rotation steps, each row followed by its count of steps
The counts run from 0 to 193.
[-15  14 -12 -12 -13   5  35 -23 -21   6  20  24  33 -25  -1  15 -12  -5
 -28  11 -25   7   3  -2  -6 -23 -65  16 -22 -12  25  17  37 -19  13 -22] => 151
[  1 -16 -13 -36  36   7  13  23 -39  12  19  12 -15   4  20  -1   9 -27
 -20 -27 -30  -7 -13 -25 -14 -10 -57  -7   9 -12  32  -5  21 -13 -10   5] => 84
[  8 -10  34 -13  53  32  30   3  -1  -6  44  -8 -16   9   8 -36  15  13
   5 -45 -13 -17  -3 -10 -25   3 -12 -21   0  21   5 -15  13 -25  -6  -1] => 32
[-19  10 -22  -9  29  21  62 -13 -10   6  37   6  14  -9   9 -29  -6   2
   5 -23  -7   3  -8  10  16  -3 -32  31 -10  15  16  17  22 -21   0 -35] => 112
[-14  11 -16  21  -5  17  32 -17  -6  -7  16   2  29  -4  22   3 -16  17
 -33  12 -23 -11  10   2  16 -26 -35   7 -39  12  36   2  23 -28  19 -38] => 101
[-20  13 -37  -3  19   9  31  20 -31  16   2   8   9  -1  11   7 -17  14
  -1 -33  -5   3  -7   5  10 -28 -51  -1   3  17  10  10  63   8  -5 -17] => 116
[  0 -25  26 -20  18   7  -1 -12 -34   4  45  13  12 -18  16   1  -3  13
 -19 -10 -12 -15  -3   4 -29   6 -58 -11  10 -42  -1   9   5 -45  -8   4] => 48
[-21  13 -34   4  28  -1  42 -42  -7  50  26 -11  13 -17  -8  13   9   1
 -16   6 -25  11  15   8  -2 -20 -37 -13  -6   3  15  -2  22 -20  22 -12] => 171
[  7  -8  29 -21   2  43  24  20 -18 -42  31  23   5  -3  20 -37  -7   3
 -12 -23 -21 -24 -10  -6 -21   5 -33  10 -14   7  11   9  35 -23 -18  -7] => 52
[-20 -27 -13  -1  63  22  15   4 -21  10  20 -27  -5   1  45   5   4  -3
 -10 -36 -12 -16  18  -8   1   4  -4 -46  -7  10  28 -17   2 -18   9 -20] => 23
[ 21  -2  29   6  17  20  48   2  -9  16  35  -1  10   8   5 -22  23  46
 -22 -15   0 -13 -13   0 -16 -27 -27  32 -19 -13  19 -17  21 -31   8 -28] => 71
[-11   2  12 -28  48  17   5 -26 -13  10  44   6   5 -32 -10  -9   0   5
   3 -15 -20  -2  14  11 -22  10 -33 -48  19  13  -9  14  21 -35 -11  12] => 68
[ -8   3   1   1  29  23  32  -2  -3 -24  15   0  10  11  37 -22 -23  26
 -16   3 -19 -34   4  -1  22 -14 -21   4 -42  25  45   0   1 -36  14 -41] => 11
[-12   4  -5  23  32   7  42 -20   3  35  28 -19  25   1   4  10  17  44
 -17 -14  -4  -4  10   5   6 -36 -18  15 -13  -9  18 -11  21 -27  16 -29] => 121
[ 14  10  24   3   7  15  11 -26  -2  18  28  -5  11 -18 -16  17  15  26
 -32  16 -18  -2  17  -4 -52 -18 -37 -43  -8  -1   8 -16  32 -33  17 -13] => 181
[-23  -1   3 -33  16  11  -1 -12 -34 -18  37  17  10 -29   7   2 -26  -5
  -7   1 -12 -17  -4  13  -1  22 -62 -21   0 -13   0  42  12 -29 -14  -5] => 88
[  7  23   2 -12  15  21  22  -7 -16  30   9  -2   1  -9 -12   0  -5  38
  -8 -22   6 -10 -11  11 -37  -4 -43 -31  18  31 -10   3  67   2   6 -12] => 5
[ -6   1  19  27   7  19  24  -7   1   7  31  -3  37   0   1   6  -1  48
 -30 -18   1   4  12   3   1 -34 -32  21 -25 -12   8 -11  40 -25   9 -26] => 192
[-18 -21  16   1  47  29  -6 -27 -20  10  39 -21  10 -14  27   6 -16  30
 -15 -18   6 -15  23  12 -12  22 -15 -57   9  -8   6   0  -9 -33   9 -11] => 149
[ -2  11  -1 -11  -2  16   0 -20 -18   8  22  17  14 -32  -9  17   2 -11
 -33  15 -42   5  20 -23 -35 -20 -57 -21 -14  -8  10   2  33 -31  18   1] => 29
[  9   4  22 -35  28  30  39 -11 -21 -23  29  17 -13  -9  18 -38  -4 -19
 -12  -3 -30 -25  -7  -6 -23   9 -26  -3  -8  15  27   4   4 -39  -8 -17] => 123
[-13  25 -25  -4  11  10  31 -42 -18  24  17  15  15 -33  -1   5   2 -21
 -30  18 -36   3  21  -3 -27  -1 -50 -21 -13  11  20   5  18 -15  23 -25] => 100
[ -5  18 -37  12  25  11  30  -9 -27  13 -12 -11 -18   6  31   8 -17   2
 -18  -1 -11 -20   0  -3  -5  -9 -33 -38 -10  37  37   2  39   4  21 -39] => 136
[  3   4  14   4  31  10  19  15 -16  19   8 -16  -2  24  10  -2  -1  57
 -11 -40  21 -17 -15  17  -7  -7 -24 -12  12  13  -1  -7  58  -2   2 -17] => 157
[  3  -8  -2 -28  42  12  14   3 -25  -3  11   1 -25  -7  15  -9   2 -25
  -9  -3 -37 -17  -8 -22 -28   0 -48 -40   3  20  30  -6  20 -21  -4   9] => 33
[ -1 -25  26  -3  40  23  14  17  -6 -17  32  -4  12   7  25 -28 -10  32
 -16 -15  -9 -36  -5  -5  22 -19 -19   7 -36  -9  32  -1  -2 -55  -9 -16] => 133
[ 11  15  26  -5  21  41  52 -10  -7 -21  28   5  -5  -4  10 -57   3   0
  -6 -20  -4 -25   0   0 -32   8 -18 -11  -7  37  14  -2  35 -15  -2 -22] => 1
[-10   4 -11 -29  29  39  10   4 -24 -36  17  21  -1 -10  28 -23 -32 -34
   2 -15 -38 -22  -1  -7   8   7 -43 -20 -10  29  29  24  19 -16 -12  -1] => 2
[-14  19 -20  11   5   7  29  -2  -7  21  17  13  23 -12   0  10 -14  16
 -21  -1 -32   9   8  -9  16 -46 -46  24 -34   2  31   1  38 -24  -3 -24] => 30
[  4  27  -8 -18  15  -7  34  -8 -35   9  -7   2 -25  -5  13   1 -14  19
  -6  15  -6 -22 -20   4 -15  -7 -51 -31  -4  33  26  14  57  -8  11 -29] => 96
[  8 -13   1   4  -6  18  12  25 -40  11   3 -12   2   8  32  18   1  28
 -38 -30  12 -11  -3 -10 -39  -4 -43 -11  -1 -20  16 -11  50   1   2 -14] => 75
